Here is a table of points, one per row:
0.18 1.69 1.44 1.18 1.23 0.13 -2.17 -0.32 0.24 0.53 -0.42 -0.39 1.02 -0.94 -1.21 -0.87 -1.53 0.87 -0.51 -0.58 -1.15 1.17 -1.44 -0.33
0.42 -0.84 1.72 2.02 0.77 1.38 -0.92 -0.65 -0.03 0.45 1.53 0.02 0.17 -1.02 -1.11 -0.95 -1.59 0.67 0.52 -1.18 -0.44 0.45 -0.42 -0.25
-1.70 -0.11 -0.66 -0.33 -0.39 0.73 -1.43 -0.01 -0.13 -0.49 -1.47 1.63 0.27 0.96 0.57 0.67 -0.40 -0.96 -0.69 -0.87 -0.38 -0.93 0.91 -0.08
0.13 -1.31 -0.75 -0.27 0.46 1.20 -0.76 -0.44 -0.90 -0.89 0.79 -0.28 0.25 -1.08 -1.32 -1.34 0.82 -0.80 0.18 1.51 0.87 -0.64 -1.07 -0.22
-0.27 -0.74 -0.03 -0.99 -0.95 0.37 -1.10 -0.59 -0.57 -1.00 -0.92 -0.50 -1.14 0.31 0.11 -0.51 -0.80 1.60 -0.71 -0.89 0.62 1.82 0.22 -0.26
-0.78 1.94 -0.76 -0.60 -0.40 -1.07 1.39 -0.56 -0.02 0.44 0.81 0.97 -0.66 0.82 0.72 0.27 0.76 -2.05 -1.19 -0.67 0.06 1.59 0.04 -0.36
0.50 1.26 -0.43 0.00 0.89 -0.09 -1.37 1.11 0.74 0.23 1.78 -0.35 -0.78 -1.15 -0.49 -0.58 -0.60 -1.24 0.04 -0.71 -1.15 1.32 -2.10 2.11
1.37 -1.67 -0.81 -0.88 -0.46 -0.37 0.87 -0.43 0.10 0.06 -2.04 1.02 -1.41 0.36 1.47 0.65 0.76 0.98 -0.91 -0.32 -0.24 0.15 -1.51 -1.65
0.46 2.02 -1.79 -1.75 -1.95 -0.70 0.87 -1.02 -0.82 -1.30 -1.73 -1.24 -0.08 0.39 0.38 0.82 0.72 1.59 -0.67 -0.10 0.56 0.08 0.89 -0.03
1.32 -1.37 -1.74 -1.98 -1.70 1.83 -0.36 -1.09 -1.17 -1.41 -0.75 -1.09 0.56 0.62 0.85 0.17 -0.85 -0.83 -0.53 0.62 0.25 0.58 0.67 -2.04
-1.88 -0.22 -0.30 -0.42 -0.50 -1.31 -0.18 -0.43 -0.69 -0.53 -0.89 -1.05 0.75 0.18 0.02 -0.25 0.07 -1.32 -2.06 -0.41 0.82 0.80 -0.05 -0.17
1.70 1.09 0.28 0.55 0.26 -1.00 0.86 -0.86 -1.30 -1.46 0.35 -0.14 0.69 -0.11 -0.44 -1.69 0.77 -1.25 -0.14 1.15 0.76 0.52 2.79 0.11
-0.58 -0.53 -0.96 0.82 0.83 -0.31 0.38 -0.73 -1.07 -1.12 -0.74 -0.94 -3.00 -0.45 -1.21 -1.98 0.12 1.13 0.52 0.62 0.50 1.10 -0.18 -0.64
-1.23 -1.26 0.37 -0.06 0.60 0.44 2.11 1.00 0.86 0.88 -0.72 1.40 0.35 0.85 1.16 1.64 0.29 -0.08 2.84 2.40 2.17 0.91 -0.08 0.09
-0.48 -0.90 1.23 1.60 1.55 -0.35 -0.36 -0.19 0.07 0.14 -0.09 -0.84 0.60 -1.45 -0.84 -0.46 -1.02 0.69 0.31 -0.45 -1.15 -1.89 1.34 0.66
-0.18 -1.00 -0.02 -0.17 -0.47 1.04 -0.09 0.97 1.49 1.34 -0.20 -0.22 0.12 -0.78 -0.39 0.20 0.31 -2.07 0.35 -0.15 -0.87 0.71 1.59 0.73
1.06 1.27 0.53 0.42 -0.07 1.20 0.42 1.05 0.27 0.22 0.13 -0.14 -0.97 -1.19 -0.83 -0.48 1.67 0.71 0.32 -0.39 -1.56 -1.41 -0.15 3.93
-0.15 -1.51 -0.62 -0.48 -1.04 1.12 0.47 -0.37 -0.32 -0.63 2.20 -0.95 1.48 1.40 1.50 1.56 2.33 1.78 -0.90 -0.67 -0.53 1.11 0.75 -0.48
3.20 1.36 1.12 0.68 0.49 -1.29 0.20 0.66 0.91 0.85 0.13 0.88 -0.79 0.76 0.17 1.14 -1.00 -0.78 0.29 0.20 0.28 -0.30 -1.63 -1.11
-0.83 -0.87 2.14 1.45 1.34 0.12 -1.11 1.42 1.08 1.94 0.19 3.04 -0.31 0.50 0.65 0.92 -0.04 -0.05 1.59 0.58 0.52 0.65 2.92 -1.21
-0.36 2.04 -0.31 0.51 0.80 0.12 -2.50 0.67 0.63 0.96 -0.97 0.67 0.33 -0.23 0.22 0.12 -0.01 0.72 0.29 -1.03 -1.33 -0.85 -0.86 -0.25
0.94 0.39 -1.28 -0.60 -0.24 -1.39 0.59 -0.43 -0.55 -0.14 -0.75 -0.40 1.70 -0.20 -1.15 -1.41 -0.65 -0.01 1.56 1.65 0.84 0.99 -1.09 0.60
-0.74 -0.44 -0.09 -0.30 -0.91 1.46 1.38 -1.15 -0.71 -0.85 -1.32 -1.34 1.36 -0.47 0.19 -0.22 -1.05 -0.58 -0.77 -0.38 0.13 -1.51 -0.07 1.71
-0.39 -0.41 0.74 0.70 1.31 2.34 2.46 0.02 0.46 0.62 -0.92 -0.31 0.46 -1.28 -1.63 -1.00 -0.49 -0.69 -0.11 -0.90 -1.24 -0.79 0.18 0.57
-0.68 0.93 0.79 0.00 -0.58 1.46 -1.49 0.96 0.95 0.91 1.35 -0.43 -2.24 0.08 0.22 0.51 0.71 -0.72 0.13 -0.73 -0.42 -0.89 1.08 0.86
0.60 -1.27 -0.62 -0.71 -0.90 0.41 -0.85 -0.43 -0.35 -0.08 0.09 0.42 0.32 1.47 0.80 0.89 -0.71 -0.68 -0.42 -0.46 -0.06 -1.26 2.55 1.95
1.17 0.13 -0.21 -0.08 0.20 0.08 1.69 1.41 1.50 0.97 0.41 1.94 1.63 2.28 1.96 0.72 -2.11 1.31 1.56 2.15 1.55 -0.71 0.63 0.41
-2.21 -1.97 -0.95 -0.44 -1.25 -0.14 1.58 -0.33 -0.39 -0.19 -0.48 1.01 -0.21 1.39 0.69 0.29 1.43 -1.27 -0.41 -0.12 -0.13 -1.06 -1.25 -0.94
0.06 1.47 -0.38 -1.21 -1.30 0.36 2.05 -0.59 -1.35 -0.72 2.73 -1.00 0.38 0.19 0.36 0.22 -3.33 1.24 -1.42 -0.57 0.06 1.77 -0.67 -1.37
-0.38 0.46 0.08 -0.13 1.06 -0.80 1.05 1.13 1.18 0.62 -0.21 -0.37 -1.26 -0.03 0.08 0.07 0.15 0.37 0.41 -1.07 -1.08 1.07 0.50 -0.18
0.23 -1.58 0.32 -0.68 -0.51 -1.15 -0.92 -1.25 -1.22 -0.94 0.24 -1.48 -1.95 0.61 0.43 -0.23 1.02 -1.72 -0.62 -0.36 0.37 -1.80 -0.96 1.35
0.69 -0.47 1.01 0.57 0.73 1.75 0.84 1.00 0.77 0.81 -0.30 0.57 -0.03 0.39 -0.01 0.56 1.00 0.92 -0.13 -0.30 -0.14 1.49 -0.70 -0.38
2.53 -0.15 -0.04 0.19 0.01 -0.69 1.26 0.90 0.78 0.88 -0.90 0.36 0.71 -1.11 -0.74 0.64 0.29 1.45 -0.31 -1.74 -0.70 0.20 -0.20 -0.22
-0.80 1.37 -1.77 -1.63 -1.58 1.74 -0.80 -0.49 -0.68 -0.88 0.16 -0.41 1.26 0.65 0.76 0.24 -0.51 0.53 -2.07 0.49 1.92 -1.68 0.15 -0.20
-0.06 1.53 -0.04 0.15 0.59 0.82 -0.90 -1.64 -1.35 -1.13 1.35 -0.46 2.93 -0.41 -0.52 -1.03 3.22 0.64 1.08 0.74 0.61 -1.96 -0.52 -0.76
-1.02 0.07 -0.71 -0.06 0.83 -1.50 -0.75 -1.15 -1.01 -0.57 2.38 0.09 -1.54 -0.69 -1.41 -1.67 -0.60 2.58 0.68 1.94 0.84 -1.07 1.77 1.04
-2.20 1.45 0.97 0.18 -0.30 -1.08 0.11 -0.88 -0.82 -0.62 -2.79 -0.84 0.10 0.02 -0.11 -0.30 1.55 1.90 -1.02 1.29 0.69 0.94 -1.07 0.24
-1.27 -0.45 -0.16 0.30 0.44 0.75 -0.48 1.23 0.71 0.40 1.06 1.16 -1.63 1.25 1.68 2.48 -1.17 -1.69 1.46 2.28 1.99 0.30 -0.49 0.40
-0.84 -0.09 0.09 -0.02 0.23 -1.58 -0.44 1.39 0.82 0.43 -0.30 0.45 1.80 -0.58 -0.48 -0.03 -0.76 0.19 0.73 -1.14 -1.28 -0.86 -1.90 -1.46
-0.21 -0.08 2.01 1.28 0.25 -1.74 -0.60 -0.67 0.25 -0.36 1.69 0.05 -0.51 -1.49 -1.24 -0.75 -0.03 -1.35 0.63 -0.08 -1.22 1.47 -0.48 0.06
2.38 0.29 0.05 0.87 0.59 -2.54 -0.75 0.50 0.48 0.68 -0.39 -0.06 -0.76 -0.36 0.23 0.57 -0.09 -1.07 0.12 -1.04 -0.64 0.80 -0.26 0.50
0.32 -1.52 0.52 0.30 0.03 -1.76 -0.29 1.29 1.18 0.94 -0.10 -0.46 0.02 -0.47 -0.10 0.43 1.33 -0.66 0.00 -0.27 -0.70 -2.37 0.21 -2.73
There is one direction along which these points spread out most. Take the direction at right angles to it along which they spread out most. Then take the direction at right angles to both along which they spread out most. Go by this last direction. How far along it is each point below, from 0 to 99? 50 is the average, and the first point above lies past it. One standard deviation of the points above along it is 16.
-1.23 -1.26 0.37 -0.06 0.60 0.44 2.11 1.00 0.86 0.88 -0.72 1.40 0.35 0.85 1.16 1.64 0.29 -0.08 2.84 2.40 2.17 0.91 -0.08 0.09 36
-0.74 -0.44 -0.09 -0.30 -0.91 1.46 1.38 -1.15 -0.71 -0.85 -1.32 -1.34 1.36 -0.47 0.19 -0.22 -1.05 -0.58 -0.77 -0.38 0.13 -1.51 -0.07 1.71 40
-1.27 -0.45 -0.16 0.30 0.44 0.75 -0.48 1.23 0.71 0.40 1.06 1.16 -1.63 1.25 1.68 2.48 -1.17 -1.69 1.46 2.28 1.99 0.30 -0.49 0.40 33
-0.15 -1.51 -0.62 -0.48 -1.04 1.12 0.47 -0.37 -0.32 -0.63 2.20 -0.95 1.48 1.40 1.50 1.56 2.33 1.78 -0.90 -0.67 -0.53 1.11 0.75 -0.48 51
0.42 -0.84 1.72 2.02 0.77 1.38 -0.92 -0.65 -0.03 0.45 1.53 0.02 0.17 -1.02 -1.11 -0.95 -1.59 0.67 0.52 -1.18 -0.44 0.45 -0.42 -0.25 43
-0.68 0.93 0.79 0.00 -0.58 1.46 -1.49 0.96 0.95 0.91 1.35 -0.43 -2.24 0.08 0.22 0.51 0.71 -0.72 0.13 -0.73 -0.42 -0.89 1.08 0.86 34
-0.27 -0.74 -0.03 -0.99 -0.95 0.37 -1.10 -0.59 -0.57 -1.00 -0.92 -0.50 -1.14 0.31 0.11 -0.51 -0.80 1.60 -0.71 -0.89 0.62 1.82 0.22 -0.26 60
-0.78 1.94 -0.76 -0.60 -0.40 -1.07 1.39 -0.56 -0.02 0.44 0.81 0.97 -0.66 0.82 0.72 0.27 0.76 -2.05 -1.19 -0.67 0.06 1.59 0.04 -0.36 67
0.32 -1.52 0.52 0.30 0.03 -1.76 -0.29 1.29 1.18 0.94 -0.10 -0.46 0.02 -0.47 -0.10 0.43 1.33 -0.66 0.00 -0.27 -0.70 -2.37 0.21 -2.73 57
-0.38 0.46 0.08 -0.13 1.06 -0.80 1.05 1.13 1.18 0.62 -0.21 -0.37 -1.26 -0.03 0.08 0.07 0.15 0.37 0.41 -1.07 -1.08 1.07 0.50 -0.18 64
-1.88 -0.22 -0.30 -0.42 -0.50 -1.31 -0.18 -0.43 -0.69 -0.53 -0.89 -1.05 0.75 0.18 0.02 -0.25 0.07 -1.32 -2.06 -0.41 0.82 0.80 -0.05 -0.17 57
